Each named move below is a turn or a mirror, shown by a few rows before and after it. Which moves, in which order, take the first row of each later pair to the second? The first pair is answered.
zil:
[  9.8  -5.7  19.0   0.2   7.2 -11.5  12.9 -12.8   1.8   2.6   7.2   1.5
  12.9  -7.6] |-> [ 18.7 -14.1  11.6  -6.4   7.6  -8.4  13.1  -3.6   5.6  -7.9   2.3 -10.4
  -5.5   4.7]
[  4.0  -7.4  21.2 -26.9 -21.5 -24.7   3.2   6.0 -28.6  16.3 -23.0 -11.1
 -27.4  -5.6] |-> [ -6.9  -3.4  29.9 -25.0 -18.1 -24.0   4.8  -0.7 -29.7  22.9 -19.6  -3.4
 -11.3 -12.0]
[  3.5 -22.0 -17.0 -31.2  -9.0 -27.5  -4.9 -11.5 -18.5  22.6   3.9 -15.4
  -4.5  24.8] |-> [ -6.8 -14.9  -8.2 -24.9  -9.3 -35.1  -5.9 -22.0 -19.7  30.2   5.7  -4.0
  11.7  11.0]
bele:
[-24.1  -3.7 -10.3 -18.6 -12.2   4.2  -8.3 -15.4  19.8  16.6  17.2   0.4
  41.8  12.4] |-> [  4.3 -37.4 -11.6 -29.9   2.3  -3.3   3.4  -6.8  14.2  13.3  16.0 -34.8
  12.6  14.8]
[ 30.0 -49.3  -2.9 -46.2   5.0 -12.0  10.8 -14.3   2.5  25.3  30.5 -54.8
   2.8  32.2] |-> [ -7.1 -36.6  52.5  15.4 -20.3  14.7  41.0  20.2 -31.8  19.7  26.7 -52.9
   9.2 -10.2]
[ -0.2  23.9  -5.0   5.2   2.2  18.5   4.9   4.8   9.4 -24.1   1.2  -0.8
 -19.1   6.1] |-> [ -2.5  27.0  -9.1   1.2   1.4  18.0   3.3   2.9  10.6 -21.2  -2.5  -0.6
 -19.7   7.3]
vudav:
[-20.9   5.1  28.1  36.2   0.4 -28.3  16.0   6.4 -15.5  -6.6  -3.2  -3.9
  -0.8 -46.1] |-> [-26.3  26.9   0.0  32.1   2.9 -15.8   2.5 -18.8  -2.1  -9.3   0.3  28.3
  12.6 -39.9]
[ 11.1 -27.0   4.8  -1.6  -5.8  -4.4  28.8   0.1 -13.0   9.4  -2.3 -20.4
   7.4  11.3] |-> [  4.7  -4.5 -24.3  -4.8  -3.6   6.7  22.0 -22.0   0.8   8.4   0.5  11.3
  23.5  17.0]
[ 18.7   0.0  -7.7 -31.9  -7.7   4.5  -9.8   8.3   9.6   5.7  -9.4   3.0
 -12.0  29.7] |-> [ 21.1  -2.3  -4.6 -31.5  -9.2   4.5  -8.7  11.5   6.6   6.1 -11.5  -1.2
 -15.9  27.8]
[ 22.8 -11.2   5.7  13.5  -7.1  -6.5  17.9  23.1  -1.5 -25.4 -39.8  11.3
 -18.1  -7.5] |-> [ 16.5   9.5 -18.2   7.2  -3.5   1.7   8.5   2.0   8.9 -28.0 -38.3  36.9
  -4.6  -1.3]
Meto:
[  5.0  -4.0  -7.4   9.1   1.8  10.8   0.7  10.5  -5.5 -11.3   2.7  -2.9
 -19.6   2.7] |-> [ 2.8 -4.6 -7.7 13.0  3.8 15.5 12.7  1.1 -6.6 -2.2 12.4 -4.9 -5.6 -6.1]
[ -3.6  -5.2  25.3  -1.9   0.0 -25.6  -5.2   2.3  -9.6  29.1  -3.0  -4.7
  28.5 -14.1] |-> [ -1.1   0.2  26.7  -6.4  -8.2 -30.6 -18.6  15.8  -3.3  20.5 -17.6  -6.6
  12.5  -1.8]
[  9.2 -51.2  11.8 -20.6   0.8   2.2  15.1  -1.6  -1.2   6.3  16.0 -60.3
 -20.2  23.1] |-> [-22.4 -36.1  29.0   3.7  -8.4  10.3  29.2 -22.8 -14.7  28.4  32.7 -31.6
  29.8  -4.0]
[ -2.0 -11.3  14.9 -24.3 -11.1 -14.1 -21.0   7.0   5.2  20.1   5.2 -13.5
   7.1  20.5] |-> [  2.3 -21.0   8.5 -25.8  -4.6 -12.2 -11.6  -1.1   4.1  21.4  11.6 -18.2
  10.5  19.9]
Now pairs of rows:
(two moves a pair)
[ -2.6   2.9  -1.0   2.7 -15.9  13.6 -11.0  27.0  11.3 -18.4  -9.6 -27.7
  -5.9  42.8] |-> [ -9.2  -3.7   3.0  18.1  -6.8  25.9  23.7  -7.3  -3.8  11.0  20.7 -22.4
  39.9  18.4]  Meto Meto
[ 29.2  -3.7 -43.9  15.2   5.8  23.7   3.9 -24.2   5.7  -8.4  12.0 -35.1
  -2.2  -7.3] |-> [ 18.9   3.3 -38.1  24.6  -9.3  38.3   0.8 -11.6   4.8 -16.6   8.5 -32.6
 -10.4  -0.8]  Meto zil
[  7.1 -25.9  13.6   5.9  -9.4  27.8  22.7  17.8 -13.1   5.1   8.3 -33.1
 -16.3  13.4] |-> [-16.4   8.0  15.1   6.9 -27.4  29.0  -5.9  26.3   3.1  -9.8  -8.8  -4.5
 -16.7  23.2]  bele Meto
[-10.5  15.3  15.2  32.2 -12.0  47.1   3.5   0.6  -4.0  21.7   4.7  11.6
  11.8  -5.8] |-> [-15.4  24.9  21.1  28.3 -17.8  34.2 -19.8  19.7   3.1  14.2 -14.9  19.1
  -4.1   1.3]  Meto zil
[ 12.3  -4.8 -18.6   8.3   5.8  21.7  -4.4 -28.9   4.2  -9.1  -2.8  16.8
   1.3 -12.5] |-> [ 11.0 -24.4  22.1  14.2  -6.0   7.3  -0.1   3.6  -8.4  -4.7 -14.7 -11.6
 -10.6 -22.8]  Meto vudav
[ 15.6  -1.3  27.6   9.1  -3.1  -5.8 -12.8  10.6 -12.4   5.5  -4.9 -25.4
  14.0 -14.7] |-> [ 15.5  27.4  -5.8  -0.8  -0.8   3.9 -34.4  -6.5  12.7  -7.1 -11.4   1.8
  10.7   3.8]  vudav Meto
[ 13.4 -18.4 -16.7 -42.5  13.0   3.2  -6.4  14.5  27.5 -23.1  -9.8 -26.7
   4.7  69.3] |-> [ 23.3 -36.3  -4.8 -43.5  40.9 -32.9   7.2  -5.5  11.1   6.1   3.9 -27.6
  38.9  36.0]  zil bele
[-10.0   8.3   8.8  -0.3  -9.8   1.3 -19.1  16.8  -3.5  -4.4  -8.6  -4.9
 -19.7   2.9] |-> [-12.4   2.0  10.9  14.5  -7.9  16.9   0.5  11.8 -11.5  -4.7   2.4 -10.3
 -11.7  -9.8]  Meto bele
[ 20.0  20.1 -15.9 -10.7   3.6 -28.9 -19.4 -16.5  10.7   5.4 -14.0  33.9
  -8.6  14.2] |-> [ 13.7   8.1  23.7  33.3  -6.8 -14.5  10.7  18.8 -20.5  -2.2 -17.7  10.9
 -28.1 -18.1]  bele bele
[  6.0 -15.7 -11.1  11.3   1.8   6.3  12.6  -4.3 -21.1  -2.8  10.4 -22.9
 -13.4  -0.4] |-> [-12.8   2.8  -7.6  14.2   1.0  -4.0   3.4 -24.3 -15.4  12.1  16.9   4.6
  20.7 -10.0]  zil bele
[-35.4 -15.5  53.8  -2.1 -41.5  10.4 -25.0  18.8  12.8  21.7   3.4 -16.9
  26.3 -12.5] |-> [ 14.6 -55.3  21.6 -26.7 -19.3  11.2 -10.2  14.7  14.4  16.7   9.4 -58.6
  -6.9   6.5]  Meto Meto
[  0.7  28.4  14.8   4.3 -23.2  -7.3  28.6 -17.8   3.6 -10.4  34.1 -36.9
   6.8  -8.4] |-> [ -5.4  35.8  17.8   4.9 -30.0  -5.4  22.1  -8.3   4.0 -13.8  28.8 -32.1
   4.1  -7.7]  zil Meto
[  1.6 -33.1  14.2 -15.1   7.6 -11.5  -6.1 -10.1   3.1  40.0   7.1  12.4
  26.0 -18.8] |-> [  8.6 -33.1   9.9 -25.1  -4.4  -2.8 -28.5  28.2  14.5  10.2 -18.8  -2.0
 -23.2  12.6]  Meto zil
[-42.5  35.7  20.6  36.5 -10.0  28.7  10.3  22.0 -11.6 -20.0 -14.4  38.9
  14.9 -30.8] |-> [-36.3  43.3 -19.8 -19.9   3.4   2.3 -29.0  -6.4  24.5  -7.8 -11.3  56.9
  38.0  10.2]  vudav bele
[ -2.0  -3.6  36.9  13.0  12.9 -22.5  11.9  -2.3 -31.3  26.7  -9.3   7.7
   1.1 -28.4] |-> [  6.8  24.8 -36.1  -5.1  18.1  11.8  -7.4 -28.6   3.9  -6.3 -13.4  36.4
 -15.1   4.9]  zil vudav
[  2.0 -19.4  -0.9  -1.0 -17.8  29.4  18.5  15.3  -2.6  -7.7   5.2 -26.9
 -16.1  26.3] |-> [ -9.3   5.4 -22.5  -2.4 -14.6  42.5  16.2 -11.2   8.1  -5.0  15.3   3.6
   5.3  24.5]  vudav Meto
[-30.9  -5.6  42.2 -11.1 -32.8 -53.5 -36.7  27.2  -7.4  20.4 -16.1   3.9
  19.8  -2.2] |-> [ -7.7 -20.1  12.9 -37.2 -22.0 -54.1 -48.7  29.7   8.4  10.7 -15.3 -11.6
  -5.1  24.0]  bele zil
[ 22.3   5.3 -41.8 -28.2   3.1  16.9 -15.8 -21.0  22.8  -9.4   0.7   9.7
   3.5  22.4] |-> [ 47.2 -26.9 -28.3 -24.5  17.3   1.8   8.9 -10.5   0.6  -3.1   4.9 -23.5
 -13.1   4.1]  zil bele
[-17.8  -9.0  27.8  20.8  -9.6  11.7  13.6   2.7 -22.0  17.1  17.7 -16.0
  17.4 -11.0] |-> [-22.2   0.8  31.9  12.0 -20.9   9.0  -7.3  32.8  -8.3  -4.0  -5.0 -13.1
 -14.1   4.7]  Meto zil
[ -4.0  -0.1 -10.2  23.4 -10.2  43.3  36.9  -9.6 -10.3  -9.3  20.7 -16.8
 -24.4 -15.8] |-> [-19.3  14.2   0.5  27.8 -21.9  46.6  22.1   2.9  -7.4 -12.4  12.4  -4.6
 -26.6 -11.9]  Meto zil
[-22.9   1.4  36.1  -2.9 -10.2 -32.8  -6.0  -9.9  -8.2  27.5  -7.0  -5.0
  33.9   8.0] |-> [  1.0 -18.9  28.2 -12.7   3.6 -42.3  -2.3  -7.6  -7.3  24.7  -7.5 -30.1
  14.5  13.6]  bele bele
[ -2.1 -16.6   4.2 -26.1  26.4 -80.1 -27.6 -13.7 -14.8   1.1 -32.1   9.1
   2.6 -18.7] |-> [  8.8 -28.1   4.7 -16.8  31.0 -72.1  -9.1  -4.1 -28.1  -5.2 -33.8  -9.4
 -14.8 -30.2]  vudav bele
[-36.5 -17.0  28.3 -10.3   1.2  -6.7  17.3  11.2 -38.8  11.1 -11.6  16.6
   9.3  -6.3] |-> [-18.4 -37.1  10.8 -15.0   4.8  10.5  33.4  14.3 -37.9   3.1  -6.3 -10.2
 -12.7   6.2]  zil Meto
[ 22.6   0.3 -23.8  -2.8  28.7  -5.3  16.5  -7.6  -4.3  -2.7  28.9  -3.7
 -19.9   2.7] |-> [-20.1  38.9   8.3  12.7   3.8 -10.9  -7.9   7.2  -0.8  -8.7  15.2  31.1
  -3.7  -4.6]  Meto Meto
[  6.4  26.7 -20.9   2.3  13.1  22.4  12.7  15.2  37.8 -14.6 -42.2 -21.9
 -17.0  12.0] |-> [  5.4  17.2 -15.5  24.3  16.6  38.9  45.3   0.6  16.0  -1.1 -19.3 -29.3
   2.7 -12.8]  Meto bele
[-19.3  21.8  19.4  31.5  -7.2 -13.7  -7.2  -8.8   1.6   2.7  -3.8  34.9
  13.7 -38.0] |-> [ -9.2  17.3   6.5  31.3 -20.5  17.0 -12.8  22.6  10.6 -30.5 -14.6  13.4
 -38.9  -8.8]  zil bele
[-37.0   5.5  16.3  32.3   2.7 -16.8  33.7  29.0   0.5 -13.9  -2.0  11.6
  -9.3   6.8] |-> [-34.0  -9.0  24.3  11.4   4.4 -40.4  19.8  35.0   5.1  -7.7  -2.0  -0.5
 -11.0  18.6]  bele vudav
[ -3.2  -4.6  35.3 -13.5  21.0  -5.4  -6.1  -4.5   1.3  29.9  11.3  -6.6
 -12.7  -0.6] |-> [ -4.3  15.3   4.0 -22.1  22.1  12.3 -15.6 -21.2  16.3  22.3   8.9  13.6
  -8.5   7.9]  zil vudav
[ -2.5 -48.4 -16.1 -48.8 -14.1  38.9  -5.0  -1.4  26.9 -15.3  14.3 -22.6
  10.5  54.6] |-> [-22.7 -59.0  46.7 -29.9 -16.9   1.0   6.3   1.9  -2.1  21.1  20.1 -19.9
  52.4  13.3]  zil vudav
[-11.2  17.2  12.6 -24.8  10.0 -52.0 -17.0   0.8  10.5  15.8  13.8   3.0
  30.3   3.1] |-> [  4.2  -5.0  22.6 -20.8  15.0 -59.2  -6.9  13.8   0.8  17.3  11.0 -24.3
  14.4  -5.8]  vudav bele
[ 13.4 -16.0  17.2 -12.7  -4.5 -23.5 -21.7  22.5   3.8  -2.2 -15.2 -14.8
 -24.9  15.3] |-> [-20.0  15.9  23.4  -1.6 -18.9 -12.4 -29.8  16.0   8.3  -1.0 -14.0  19.7
   3.2   8.4]  bele bele
[-39.2  26.7  11.9  45.3 -13.3  51.3  26.2  -5.1  -3.2  -0.4   6.8  29.0
  13.6 -23.3] |-> [  1.4  18.0 -56.4 -21.9  12.9  33.2  -8.4 -28.4  39.8  -8.2   7.2  22.0
  -6.9  35.3]  bele zil
[-15.5 -15.2  -8.8 -20.4 -13.0  29.5  10.7  -9.3   1.5  12.6  21.2 -27.1
   7.9  18.3] |-> [-18.4  -9.7 -14.1 -29.8  -9.2  15.8  -2.9 -14.4  10.2  15.0  21.1 -20.7
  14.2  24.5]  Meto bele
[-18.5  44.5 -14.3  36.4  -7.4  26.1   3.8 -21.1  -3.6 -20.7  -7.5  52.7
  15.2 -23.0] |-> [ 41.8 -44.3  13.0  -9.1  17.7 -26.0  10.1  21.8 -18.8  -3.9 -16.7 -43.0
 -37.8  -3.2]  bele vudav
[ 18.3  -9.9 -10.7  19.2 -15.0  29.7   8.5   8.7 -22.8 -28.7 -10.0 -43.1
 -53.0  10.9] |-> [ -3.5  24.6 -31.5 -12.8   4.9 -13.2 -17.2 -63.0  -1.5  16.1   6.2  19.7
  41.4  -2.6]  zil bele
[  9.8  43.4 -52.3 -17.1  12.5 -16.9 -13.8 -25.0  22.6 -22.7  -5.0  40.4
  19.5  -7.2] |-> [ 24.3 -25.5  25.9   5.1  10.9 -39.5  34.4  15.0 -33.4   7.4   4.3 -34.8
  14.6 -40.1]  vudav Meto
[-31.3  11.1  -2.3   0.8 -22.8  21.1  -4.8 -14.9  11.2   7.0  13.8  19.5
  21.1  18.4] |-> [  7.6 -31.4   2.4  -2.8  -3.0  12.3  17.8   7.7  -5.2   3.8  11.8 -34.1
 -21.8  14.9]  bele bele
[-12.0  10.9 -28.1   9.5  14.7  -1.6  -6.9 -25.5 -19.0   1.3  20.0  14.4
   1.0 -25.0] |-> [-23.8   7.3   0.4  18.4   3.5  -4.0  -6.4 -12.5 -25.7  11.4  19.2  15.5
   9.5 -31.3]  vudav bele
[ 13.6   8.4 -22.2 -11.0   7.7  -3.3  11.1 -24.3   5.0   1.8  -2.0   4.3
 -18.0  -9.5] |-> [ 14.7   7.7 -18.7 -10.1   4.5   3.3   9.2 -17.3   6.8  -6.2  -4.4   0.0
 -26.6  -0.6]  Meto zil
[  8.5 -40.1  -6.9 -34.6  27.7  -5.6  40.6 -23.4 -13.9  12.5  14.3 -36.2
  34.2  27.7] |-> [-50.2  17.9  35.4 -18.7 -14.2 -22.7 -19.7  23.5   4.5 -11.7 -32.6  16.0
  31.9  35.2]  Meto Meto
[ -1.5   7.5  16.3  23.8  -0.7  -5.9  21.3   3.9 -20.9   3.4  -2.9   5.3
  -2.0 -33.2] |-> [ 16.8   4.6 -27.5  -9.6   0.5   5.2  -2.9   5.3   4.1 -19.2 -11.6  -1.6
 -35.9  13.9]  bele zil
[-25.6  -5.8  25.8  17.3 -19.9   4.6  -1.7  26.1 -24.1   3.7  -3.9  -4.0
   9.0 -16.5] |-> [ -7.5  -5.4 -17.9 -19.7 -16.9  10.8 -28.0  18.7   5.6 -10.4  -9.5  -4.7
 -12.9  31.8]  bele zil
[ 12.4 -17.1  18.2  14.7  27.6 -79.9  -0.2   6.7 -16.0  17.2 -14.6  -0.6
   9.3 -52.8] |-> [ 25.0 -34.6   6.5  19.6  32.5 -56.7  28.8  -4.4 -25.2  17.2   4.9 -25.0
   8.4 -52.6]  zil Meto
[-42.3 -35.9  57.0 -17.6 -23.1   7.5 -28.6  33.3  -9.5  14.0  17.4 -25.3
  -3.2  -6.7] |-> [-33.3  -6.8 -20.2 -34.7 -21.7  45.5 -50.3   2.9  29.1 -19.6  16.9   3.2
 -23.2  33.4]  vudav zil
[-37.0  23.8  17.5  21.6 -23.6  17.3  -2.4  -8.6  -3.1  -0.1   0.5  30.5
  18.2   1.4] |-> [  6.0 -34.0  19.8 -20.6  -3.6 -23.6  -3.7  14.3  -5.3  14.3  -4.2 -30.8
 -17.0  24.9]  bele vudav
[ 14.7   2.5 -19.1  -6.8   3.2   5.7 -10.9   1.8  17.5 -10.0  -0.7   2.8
  -8.4  18.4] |-> [ -1.3  10.4  10.6  24.2  -9.1  18.0   2.2  13.4  -2.3 -10.0  -1.9   5.7
  -6.9  -2.8]  bele bele
[-12.9  27.1  22.6  27.9 -11.6  41.2 -20.3  -0.5 -32.1  32.9  12.2  11.9
  27.2   7.2] |-> [ 21.7 -20.0  27.4  -9.2   2.1   7.5 -26.8  13.3 -30.8  40.4   7.5 -37.1
   4.7  27.8]  bele vudav
[-21.8  -1.0  12.5   4.2   2.4 -13.5  -7.3 -11.5   6.4   7.4  -7.0   1.7
  26.2 -23.2] |-> [  4.0 -23.8   4.7  -6.6  14.7 -22.5  -1.2  -7.4  -0.6   5.4  -7.1 -20.3
   6.3 -15.9]  bele bele
[-16.4  24.7 -14.0  -5.4  11.6  -9.5   0.1 -44.9  -3.4  29.1  17.6  43.8
  56.3 -15.7] |-> [-29.4   2.0  38.7  -2.1  -6.1 -29.1   3.8 -11.5 -20.3  43.6  13.7  16.9
  60.4 -23.8]  vudav bele
[  5.1   8.6   2.1  14.2  -1.2  29.1   1.9  30.8  -6.7 -14.3 -10.4  -2.0
 -38.3   0.6] |-> [-12.1  21.2  -2.5  22.3  -3.3  46.4  15.6   7.7  -6.2   1.0   6.9  15.5
  -5.0  -9.3]  Meto bele
